(in the rows, 128 means zero)
X: rows in 3 groups, each row roughly a mix of its group's directions:
X (115 x 12):
[[160 151 163 140 146 161 164 162 133 122 110 172]
 [112 111  76 157 127 125 138 101 165 167 100 106]
 [ 96 162  60 123  99 111 126 104 119 115 129 110]
 [155 102 135  92 109 107 122  80 158  83 144 129]
 [154 159 129 150 128 160 162  91 158  84 145 110]
 [150 119 195 148 162 120 136 136  97 119 131 164]
 [154 106 179 154 133 152 156 138 154 173 113 142]
 [151 114 169  97 112 159 168 110 165 119 151 102]
 [157  85 184 137 141 117 142 137 109 125 129 175]
 [164 108 155 125 126  99 115 116  86  77 124 160]
 [123 112 169 108  79 129 167 135 150 164 155 110]
 [108 149 108 115 177 169 142 168 118 119 106  94]
 [128 156 171 141 131 105 143 127 135  89 191 124]
 [127 133 130 131 113  86  82 169  82 158 142 121]
 [106 180  83 123 128 112 131 105 114  76 127 116]
 [143 171 148 145 191 137 131 173 143 134 123 125]
 [138 134 164 125  74 120 122 109 135 189 128 152]
 [ 66 115  89 126 112 123  98 138 118 165 154 115]
 [ 95 145 116 105 101  90  76 147 108 154 115 151]
 [123 146 165 142 161  93 117 117  87  85 160 123]
 [101 153  64 126 142 163 133 142 147 154 113 101]
 [116 116 166 160 108 118 150  96 150 188 112 128]
 [136  91 185 143  92 118 140  84 142 141 118 145]
 [ 83 148  80 116 128 128 111 138 157 101 168 101]
 [146  88 168 128 193 132 149 122 111 104 134 126]
 [131 100 188 134 148 124 106 150  76 130 135 152]
 [105 181  87 114 119 133 114  83 128 105 120  95]
 [143  85 159 158 153 101 156 125  89 117 161 142]
 [163 118 179 151 144  99 139 155 112 141 133 175]
 [ 77 123 155 139 115 165 128 109 166 146 122  84]
 [157 182 159 122 136 150 156 135 160 113 169 122]
 [117 177 123 173 143 128 176 103 155 147 115 118]
 [101 113  92  82  76 100  97 118 120 134 136 123]
 [131 123  78 116 194 154 113 138 136 126  98 116]
 [167 108 160 130 163 173 133 147 119 134  91 159]
 [174 120 106 131 126 124  83 145 128 151 132 187]
 [150  92 149 105 103 122 102 188 158 127 145 144]
 [ 88 100 117 104 110  85 111 165  90 153 131 118]
 [ 91 106 100 117  89 113  91 132 123 182 138 116]
 [120 114 185 105  92 134 120 148 136 177 104 145]
 [ 96 138  52 126 134 156 127 114 125 140 113 100]
 [120 175 146 110 121 167 161 126 176 142 132  97]
 [118 164  83 116 144 124 129  60 112 111 127 117]
 [134 129 173 133 135  87 123 115 117  79 178 126]
 [148  84 182 123 119 153 151 107 166 128 110 146]
 [100 141 188 165 133 142 171 138 101 138 116 125]
 [167 144 173 132 125 135 143 104 179 156 103 149]
 [146  92 188 147 144 134 159 145 142 122 131 169]
 [159 122 155 127  65  95 137 140 126 143 118 171]
 [132 135 202 134 144 142 160 147 167 140 123 137]
 [125 141  87 130  95 168 126  75 161 129 100 129]
 [147 127 213 129 131 117 142 118 124 109 148 144]
 [129  83 166 131  93  89 125 100 122 110 167 114]
 [ 96 150 176 153 157 115 109 125  86 110 149 100]
 [118 140 137 166  96 149 144 130 159 186  93 133]
 [110 188  98 126 120 134 139  93 128  81 135 105]
 [156 104 159 117 152 110 112 138  72  97 140 162]
 [136 142 131 141 103 138 156  86 173 170  91 111]
 [139 175 137 143 131 133 158  81 169 112 109  95]
 [131 182 141 158 117 142 149  95 175 105 120 104]
 [118 136  98 113  97 116  89  72 116 118 141  88]
 [103 163 111 140  91 140 138  80 165 115 107  99]
 [144 161  94 156 153 135 142  84 152  83 142 114]
 [104 100 136 137 114 108 128  67 100 103 167 109]
 [113 162 102 150 107 156 130 110 171 173  94 131]
 [129 195  76 119  93 127 120 117 120 128 112 139]
 [153 118 193 124 167 121 152 127 116 111 165 141]
 [103 175  74 146 135 154 150 109 153 134 122 101]
 [127 126 132 130 110  69 129 177 127 156 132 173]
 [140 121 159 138 156 114 126 109  52 105 122 135]
 [127 107 168 141 102 144 134 137 168 189 105 133]
 [134 139 154 132  97 110 167 137 167 167 173 112]
 [119 105 101 110  98 133  87  89 145 116  75 123]
 [ 89 162  63 122  97 105 124 116 134 135 131 105]
 [120 147 194 142 105 118 174 115 149 122 145 146]
 [129 130 185 140 159 137 109 165  78 107 130 124]
 [132 177 117 111 133 111 108  94 141  80 144  87]
 [ 79 119  77 115 131 111 102 107  90 129 160 125]
 [168  91 181 129 162 125 127 128 105  99 139 153]
 [129 148 101 145 106 129 155 109 173 187 105 133]
 [ 99 143 123 125 101 147 144  74 153 113 133  75]
 [148  87 169 140 149 111 139 177 123 140 137 169]
 [ 86 130 129 141 103  67 141 110 118 129 175 135]
 [ 94 107 128 123 116 159 105 199 139 129 140 105]
 [120 139  75 119 100 162 127  82 117 129  88 111]
 [143 180 137 118  83 139 122  88 144 100 145  97]
 [121 126 149  81 141 102  82 146  98  81 120 125]
 [161  94 166 137 159 124 124 140  88 115 130 177]
 [119 200 122 121  99 116 141  99 137  87 127 120]
 [ 97 171 170 136  90 131 140 132 158 135  99  95]
 [101 113 165 168 105 136 153 139 160 175 115 106]
 [176 121 157 122 146 129  99 120  83 109 112 172]
 [104 149  60 104 114 141 109 117 124 114 126  86]
 [120 140 184 118  85 116 135  99 169 116 118 101]
 [118 168  49 127 119 142 118 129 151 141 130 118]
 [134 127  73 105 105 112  71 112 118 130 126  94]
 [114 171  50 121 131 126 126 111 115 125 126 108]
 [113 101 118  88 110 185 111  99 139 117 103  98]
 [140 145 142 120  70 100 114 102 116  96 169 152]
 [158 171  84 124 119 127 116 146  93 115 107 173]
 [172  86 173 110 132 111 122 131 115  98 137 167]
 [146 126 153 151 120  81 120 150 118 184 136 167]
 [114 140 107 134  86 124 134 149 148 201 140 140]
 [ 79 117  71 135 133 125 149 155 152 158 125 104]
 [160 129 160  80 116 159 109  93 152  90 125 141]
 [105 150  44 113 121 147 123 128 123 137 120 112]
 [121 117 174 143 116  95 141 174 106 173 148 144]
 [129 123 196 102 115 104 109 113 102  92 138 147]
 [130  80  82 133 131  91 130  94 104 127 165 141]
 [183  99 167 120 126 138 106 166 133 152 109 153]
 [114 104 184 144 117 109 178 144 161 115 150 125]
 [132  69 146 139 149  96 122 173 102 158 119 132]
 [151 122 161 146 111 139 136 157 140 192  92 145]
 [107 116  85 101 141 118  86 106 124 133  79  97]
 [132 120 194 134 154 121 153 108 121  77 127 141]]
which group is each row in? (one row of each group first):
[146 124 127  89 116 131 118  57 155  96 123 116]
H
[147 119  81 118 144 102  89 158  88 127 106 160]
W
[ 99 155  81 126  62 138 118 113 139 137 113 119]
T

[143 145 113 123 103 106 104  80  82  84 142 137]
W
[174 119 169 146 137 118 159 162 152 128 125 172]
H
[155  82 173 130  95  87 124 133 112 126 137 160]
W
[143 119  73 114 114 111 159 109 178 111 145 153]
H
[115 127 187 169 151 158 165 136 143 147 112 136]
H
[106 145  94 119  78 143 127  83 146 146 123  87]
W
[143 149 147 106 136 108 147 135 113  93 201 126]
T
[114 148 111 120 161 141 109 133 159 104 155  63]
W
[160 111 149 136 108  87 112 169 114 174 128 160]
H
[103 129  94 150 129  81 113 104 107  76 127 103]
T
[123 130 135 142  76 136 161  86 174 131 127  97]
T
